The same turns and mirrors carry the whole set onto itself and the rows of a family onto each other. Which other rows belong to the same family as each row named below? List them in the order they appear above.
These 32 rows form 4 families of 8 rows each.
mobo: [-4 -7 3 -20 -20 27 58 6 11]
levid: [15 -45 0 -5 17 30 15 -23 6]
sal: [-15 0 28 26 6 31 10 2 42]
Tuva: [45 0 -9 -35 -7 13 8 0 -18]
genas: [12 -44 0 -12 28 31 9 -5 20]
zed: [13 -14 -16 19 -25 28 -12 34 -10]
timi: [5 14 22 -28 10 -11 5 -29 21]
tonir: [11 -43 2 11 23 33 29 -12 10]
piba: [3 10 19 -25 15 5 27 -29 33]
Zem: [9 -47 15 8 18 39 4 -8 15]
pemol: [32 -2 -27 -31 -15 3 7 2 -18]
tes: [22 -11 28 10 16 4 -34 -1 8]
Bebez: [-8 17 22 24 3 21 18 3 50]
Geru: [15 6 14 -24 5 -10 24 -38 18]
gamud: [5 5 -9 -16 -16 28 58 -4 26]
bepek: [34 -24 -17 -23 -10 2 4 7 -26]
bazu: [0 20 16 -17 26 -7 19 -23 13]
gufom: [-29 -4 13 26 -1 21 9 5 42]
Benu: [20 4 0 15 12 6 -42 0 10]
sep: [2 42 3 0 -27 4 0 28 15]
Malo: [5 40 2 6 -37 2 9 10 3]
nepon: [9 41 -11 -13 -26 -6 12 14 6]
Lobi: [13 34 2 -10 -30 -13 -5 21 14]
tikeg: [8 4 20 4 7 -5 -41 1 16]
pavu: [11 -19 -18 21 -18 44 10 34 1]
nul: [4 2 -25 -11 -24 19 55 10 18]
Lefel: [10 -16 -10 27 -13 33 -2 47 9]
zol: [18 -26 -14 13 -34 40 -2 30 9]
zuze: [12 -9 -14 -9 -16 38 57 4 6]
rike: [-20 11 19 23 -6 28 17 21 38]
Vogo: [40 -15 -14 -29 -2 5 -1 -16 -16]
rovib: [14 -9 12 11 7 5 -41 8 -3]

Which other rows belong to the same family as rike? zed, piba, Zem, nepon, tikeg, zuze, Vogo
Which other rows belong to the same family as genas? mobo, Tuva, bazu, gufom, Benu, Malo, zol

